In the rows, 128 means zero.
The rows of D fall into several groups, and each row is roughly a mix of its group's hidden directions.
D, 118 rows:
[[ 93 105 120 169 145 116 145 134 113 131 173]
 [137 137 134 158 118  86 117 147  75 142 138]
 [168 151 172 134 148 150 129  96 119 139 144]
 [181 174 131 116 135 117 105 110 111 127 114]
 [147 166 159 125 107 124 180 133 121 136 149]
 [113 113 107 145 172 165 125 121 158 138 159]
 [ 88  91 105 127 127 122 152 154 161 113 148]
 [113 146 133 178 136  81 128 139 116 155 142]
 [140 124 168 139 122 107 147 111  88 141  86]
 [123 141 115  83 116 134 165 141 162  98 145]
 [154 109 193 120 154 113 132 137 122 127 137]
 [144 124 109  96 148 154  87 112 166 110 117]
 [146 140 161 140 124 154 132  89  92 117  94]
 [135 170 128 120 158  87 123 121  93 154 120]
 [139 126 165 169 136  99 139 122 116 174 128]
 [172 147 150 112 149 142 114  89 100 119 115]
 [ 74 106 111 161 145 144 141 152 147 128 122]
 [100 110 130  85  99 105 164 141 143 135 147]
 [124 154 120 135 179 168 108 115 147 140 150]
 [169 155 135 123 157 162 142 108 111 134  94]
 [161 109 134  81 103 142 119 141 136 112  90]
 [141 161 171 141 133  83 132 131 110 158 126]
 [128 104 132 164 151 147 114  84 139  97 106]
 [113 111 132 153 113 130 115 176 131 146 176]
 [ 97 114  86 123  99 155 113 147 146 110 101]
 [ 96  72 151 120 132 103 144 128 117 109 148]
 [142 140 136  86 113 138 132  95 174 117 103]
 [136 107 160 105 174 104 141 109 113 133  97]
 [139 123 154 152 134  70 106 141 104 134 108]
 [111 133  75 114 131  92 134 164 140 140 147]
 [105 159 141 122 133 125 176 110 124 171 145]
 [149 164  87 121 169 118 124 118 111  99 126]
 [116  86 114 133 105 179 122 129 149 111 151]
 [144  86 175 107 120 125 123  99 101 119 137]
 [102 153 132 142 138  67 142 131 118 148 149]
 [141  94 177  99 123 114 114 103 101 119 120]
 [ 94 161 103 135 112 158 116 118 158 146 159]
 [ 96  93 136 139 147 166 122 129 153  99 156]
 [119 111 112 149 105  85 151 162  97 133 147]
 [ 93 120 123 108 181  92 142 130 134 122 149]
 [154 127 179 117 110 117 138 110 104 166 114]
 [151  90 139  92 128 107 109 125 114  81 126]
 [121  77 169  92 111 113 135 121 116 120 126]
 [114 128 139 112 129 129 144  80 182 142 112]
 [178 144 131 124 139 148  94 120 118 114  86]
 [134 150 143 130  91 100  90 169 122 107 126]
 [116 106  96 124 155 176 144 133 142  91 124]
 [ 93 108  82 138 101 136 118 165 144 114 125]
 [115 135 110  71 128 141 132 117 158  99 101]
 [144 139 160 132 165 153 118 100 168 151 130]
 [128 165 111 107 172 145 122  96 157 142 138]
 [116 112 149 130 124 127 177 136 111 103 176]
 [133 162 141 137 173 126 114 110 147 173 119]
 [146 146 160 130 143  93 155 103  93 151 143]
 [161 150 146 143 125 182 105 105 139 140 123]
 [ 80 121  98 124 143 149 147 150 156 112 152]
 [132 111  88 114 118  85 118 168 146 119 108]
 [119  92  88 143 141 121 105 157 161 128 152]
 [ 90  93 135 124 102  99 155 138 143 163 126]
 [128 138 112 128 152  87 155  92 112 126  87]
 [114 158 155 130 143 103 110 117 135 163  82]
 [125  74 145 113  96 113 158 120 145 113 108]
 [ 94  93 131 168 133  93 150 134 112 148 135]
 [117 155 137 164 113 148 119 156  93 116 164]
 [181 144 149  91 107 113 134 123 114 143 106]
 [154 147 172 143 116 133 123 158  89 145 148]
 [135 155 136 134 171 146 134  74 142 117 142]
 [181 112 113 116 121 128 124 159 129 103  90]
 [151 112 172 162 100 140 114 145  97 115 119]
 [120 124  95 149 166  74 132 147 130 136 137]
 [143 152 120 121 145 140 125 147 125  96 189]
 [154 109 180 110 121 147 128 122  98 108 102]
 [154 171 160 129 132 156 132  90 143 116 148]
 [ 98 101 113 139 153 141  93 148 143  98 159]
 [139 128 182 135 101 162 154 104 115 118 124]
 [138 140 137 113 164 180 127  97 147 115 149]
 [101 134 103 127 174 168 136 121 154 132 151]
 [ 96 134 123 129 124  77 165 145 129 144 157]
 [173 112 158 153 135 124 131  97  96 151 135]
 [ 95 160 149 169 105 152 137 140 101 142 119]
 [151 155  93 124 125  95 124 112 145 115  81]
 [144 136 128 107 153 181 148  95 141 116 150]
 [158 113 128  92 155 122 166 136 113 101 100]
 [112 107  97 148 102 142  96 130 156 141  88]
 [118 114 138 106 117 184 116  92 147 121 106]
 [102  79 150 132 125 172 123 135 102 123 140]
 [125 178 100 110 115  84 122 139 141 132 149]
 [138 156 143  87 130  97 154 110 140 157 100]
 [144 155  99  89 131 160 104 113 139 121  94]
 [ 90  91 115 139 144 109 157 139 128 105 163]
 [146 130 184 127 141 121 153  97 100 126 109]
 [151 139 168 144 148 102 148 104 113 169 125]
 [136 115 148  90 133 168 102  89 124 104 123]
 [ 89 115 143 161 133  82 131 148  99 143 126]
 [113 111  91 143 108  97 114 174 143 150 124]
 [ 98 114 144 171 151 140 125  98 113 132 166]
 [ 85 101 126  98 100 121 157 152 153 137 133]
 [113  95 122 124 134  80 142 163 105 151 111]
 [ 82  83  99 139 148 144 108 129 137 115 121]
 [107 104 140 129  82 125 160 130 147 134  86]
 [175 140 157 123 128 154 125 109 107 105 163]
 [126  89 107 134 150 179 140 132 135  93 121]
 [ 98 130  98 124 165 171 135 130 148 100 112]
 [153 151 179 143 112 137 130  92 134 141 102]
 [118 141 131 160 175  86 144 120 101 123 142]
 [146 134  93  96 131 106 164 163 138 106 114]
 [124 109 123 132 105 121 114 124 124 153  60]
 [140 106 178 130 133 153 139 107 101  91 135]
 [ 92  81 144 115 142 113 163 123 118 111 151]
 [143 124 120  99 127  90 152 111 118 100  81]
 [162 179 124  94 107 131 116 143 154 133 134]
 [ 80 110 121 130 106 135 138 126 139 183 121]
 [131 110 110 123  73  98 137 153 144 102 113]
 [106 148 142 164 121 126 152 117 124 180 153]
 [ 98  92 110 137 130 176 125 125 166 117 124]
 [112 113 114 176  71 124 125 129 134 125 113]
 [117 145 154 144 155  99 132 136  83 124 165]
 [131 125 123 131 133  84 146 172 112 115 171]]
Here is one row of each group, with its name. Which group are the others in?
[129 116 105 128 123 179 105 115 171 132 104]	V
[ 87 131 114 159 123 108 164 152 139 157 149]	U
[141 183 136 143 154 126 123 120 142 161 160]	N

[ 73 122 132 129 155 112 160 114 123 127 164]	U
[145 124 128 158  87 107 123 134  83 148 103]	V
[142 138 114 119  96 134 122  98 139 112  69]	N
[ 97  96 172 157 132 123 130 143 162 125 145]	V
[119 107 129  98 116  82 175 129 123 103 131]	N
[114  96 145 167 145 157 114 141 108 118 167]	N
[116 123 144 135 149  68 151 123 101 126 156]	U
[141 142  95  78 153 123 120 127 119 128  87]	N
[111  65 158 125  95 136 137 136 131 136 132]	U
[111  85 160 106 122  82 148 134 112 125 134]	U
[170 142 134 154 110 110 104 155  99 119  96]	N
